In the rows, zero is written as 128.
The rows of A fall into 3 groups, which share some directions, and each row is roughly a mix of its group's hidden directions.
A (119 x 11):
[[ 98 141 173 146 139 120 114  99 181 117 149]
 [157  75 102 119 162 124 141 142 134 168 152]
 [179  99 126 127 133 167 156 112 105  90 139]
 [128 165 129 144 113 188  96 141  93 117 139]
 [146 128 146 127 141  68  86 132 146  91 143]
 [137 144 174 122 123 131  66  94 128 111 148]
 [140 113 107 122 143 100 137  76 129 110  72]
 [145 111 142 143 109 109 161  95  90  78 146]
 [117 148 102 171 123 143 180  96 127 150 102]
 [140 125 154 118 140 122 109  76 117  71 150]
 [ 78 103 137 136  84 169 148 124 138 146 148]
 [139  52 140 105 101 130 105 131 119 132 117]
 [140 110 103 113  65 120 148 124  91 123  96]
 [158 122 143  80 109 111 148 131 174  91 120]
 [158 130  92 129 157 115 158 184 117 112 105]
 [116 130 126 128 109  84 151 117 152  71  93]
 [176 168 101 152 149 116 104 152 103 105 123]
 [ 91 105 116 132 110  98 163 108  97 174 134]
 [ 67 104 138 126 126  86 113 107 147 156 139]
 [174 153 141 149 149 182 111 155 122 138 144]
 [112 128 133 111 126 139 168  81  93  95 166]
 [141 166 143 128 152 151 107 186 135 163 138]
 [125 139 122 145 110 191 168 136  86 122 127]
 [114 150 165  98 163 120  99 143 169 144 159]
 [160 119 109 120 149  87 135 177 117 169 140]
 [144  80 140 120 113  66 102 145 146 136 134]
 [ 98 163 143 153 100 119  89 115  81 122 107]
 [ 79 131 127 128 138 142 111  79  87 124 160]
 [110 110 176 162 145 140 116 134 178  98 131]
 [126 117 134 172 114  68 116 111 115 144  90]
 [ 98 135 150 134 113  86  93  99 138  84 103]
 [125 157 160 122 160 136  97 153 129 162 177]
 [114 103 120 148 131 110 110 133 108 204 130]
 [122 159 131 107 145 145  91 174 174 142 109]
 [195 114 132 149 139 107 140 106 127  91 108]
 [131 102 134  77 106  88 151 101 160 107 124]
 [109  91 116 121 111  98 131 179 140 176 130]
 [131  73 125 123 105 128 128 187 135  97 115]
 [167  91 136 113 128 171 117 105 117  84 107]
 [ 88 152 129 185 150 149 145 124 162 143 133]
 [115  88 141 152 138  67 110 110 146 158 127]
 [ 83 134 152 152 135 119 135  72 163 137 144]
 [133 111 112 127 126 187 170  82 117 126 120]
 [169 159 130 120 167 102 108 123  78 112 123]
 [175 128  94 127 135 152 145 186 113 125 110]
 [124 127 122 168 152 155 108 165 138 185 123]
 [170 102 103 114 153 126 149  89 111 116  85]
 [ 94 104 108 104 139 141 121 160 129 185 157]
 [ 96 127 115 146 104 175 119 111 112  73 118]
 [178  81 143 116 118 168 118 143 141 117 155]
 [147 118 146 133 108  75 111 168 159 131  93]
 [137 102  88 135 136  93 172 152 159 128  97]
 [112  82 102 120 115 115 143 182 131 129  89]
 [139 132 162 143 136 136 126 136 187 181 141]
 [113 114 149 127 167 139  99 158 171 135 174]
 [151 155 128 150 142 137  66 123 165 137 101]
 [145 144 115 136 116 128  83  67 137  97 106]
 [105 160 112 157 101 143 122 144  85 167  99]
 [143 190 140 131 158 117  86 138 147 101 123]
 [142  98 133 173 129 126 174 172 103 147 128]
 [153 131 104 117 162  78 134 120  89 133  90]
 [162 181 111 103 156 143 130  90 145 142 113]
 [150 154 114 156 102 119 137 173 123 124  72]
 [143 129 129  69 109  91 159  92 120 147 134]
 [ 72 111 140  80 124 131 143 152 133 150 159]
 [125 102 152 118 101 198 109 107 139 121 140]
 [148 102 109  84 109 103 155  88 105 102 118]
 [156 154 119 116 162 125 127  78 104 176 128]
 [132 147 135 195 156 146 119 161 148 150 124]
 [113 128 139 117 120 145 120  68  96 173 151]
 [137 108  83 119 139  65 114 128 147 137  98]
 [130  85 150 147 103  92 140  83 115  96 142]
 [ 63 125 126 143 131 108 130  75 121 110 137]
 [127  73 137 149  81 115 156 104 112 148 113]
 [106 123 148 112 164 115 147  93 121 143 189]
 [136 194 125 130 161 152 132 114  97 151 149]
 [110 123 100 129  91  83 137 149 106 131  77]
 [139 136 102 128  78 167 145 122  79 135 105]
 [115 130 133 163 155 146 111 177 157 172 144]
 [117 116 154 116 160 102 136  74 171 115 146]
 [138 141  93 143 124 178 148 137 122 167  85]
 [116 160 158 126 131 175 110 181 122 132 153]
 [186 145 111 121 171 101 135 151 108 150 141]
 [142 129  76 116  96  96 108 157  93 117 104]
 [ 84 163  94 148 136 120 179 117 131 132 104]
 [112 139  93 106  93 120 169 117 106  93  92]
 [125 108 165 130  94 172 102 141 145  93 158]
 [122 154 102 139 147  83 141 180 161 144 119]
 [182 130 145 106 152 127  86 144  90 132 144]
 [142 124 157  99 126 169  64 128 129 151 134]
 [157 118 144 145 122 112 146  63 149 117 163]
 [128 142 149 103 142 146 181  83 112 127 163]
 [ 76 151 106 150 120 121 181 129 115 155 135]
 [135 171 104 116 169 132 130 118  84 129  86]
 [174 148 134  93 133  68 139 150 120 120 137]
 [154  94 107  74 146 153 133 144 116 143 165]
 [139 134 116  66 114 176 131 139 101 141 150]
 [157 121 125  95 145  69 165 128 144 154 123]
 [140  81 115 145 112  86 158 154 115 163 110]
 [104 165 110 137 144  79 137 174 120 157 130]
 [111 112 104 107  96 158 180 122 108 160 105]
 [127  87 156 114 132  67 156 113 137 135 153]
 [129 124 131 114 167 181 135 109 140 128 184]
 [ 92 133 176 116 113 100  84 129 162 142 139]
 [110 153 146 110 141 183  94 141 116 127 172]
 [138  89 117 122 116 181 152  87 157 129 112]
 [188  94 102 121 150 107 155 125 147 154 130]
 [ 70 130 142  95 109 155 109 147 133  92 146]
 [131 119 158  97 123 104 181 149 148  85 125]
 [104 118 109 142 161 143 126  86  85  96 159]
 [146 143 103 106 158  83  97  93 163 128 114]
 [128 119 159 158  94 166 131 116  81 144 159]
 [125 137 101 115  98 169 157 158  92 163 109]
 [114 168 131 123 166 141  82 154 124 125 172]
 [177 159 112 115 178 104 117 130 100 139 113]
 [117 115  88 127 138 131 184 118  87 143  96]
 [123 133 128 160 124 128  64 101 114  86 146]
 [111 125 112  62  87 117 141 118 106 105 116]
 [103 130 176 117 146 123 100 143 177  99 147]]
One row of each group comes first, with its name. Which group is each row after those in?
[137  88 162 116  97 157  85 143 153 122 152] => <6>
[140 129  97 119 152 184 139 175 115 144 150] => <95>
[162 154 105 136 120 136 159 119  76  85 127] => <107>

[102 126 112 135 108 115 126 176 131 190 106] => <95>
[ 88 124  92 106  88 104 154 139 112 148  94] => <95>
[ 94 135 131 148 126 203 121 121 148 132 110] => <107>
[147 112 149  82 141 150 101 101 108 127 177] => <95>
[148 136 123 170  97 150  83 159 114 105  99] => <107>
[128 174 137 129 151  99 116  88  80 147 141] => <6>
[148 118  80 125 154 110 169 168 128 142  98] => <6>
[142 156 139 175 106 103 144 123 149 114  75] => <95>
[ 96 164 111  86 173 142 116 115 134 129 164] => <107>
[107 127 195 129 126 147 126 135 139  99 170] => <107>
[173 105 118 148 138  94 110 127  83  95 108] => <95>
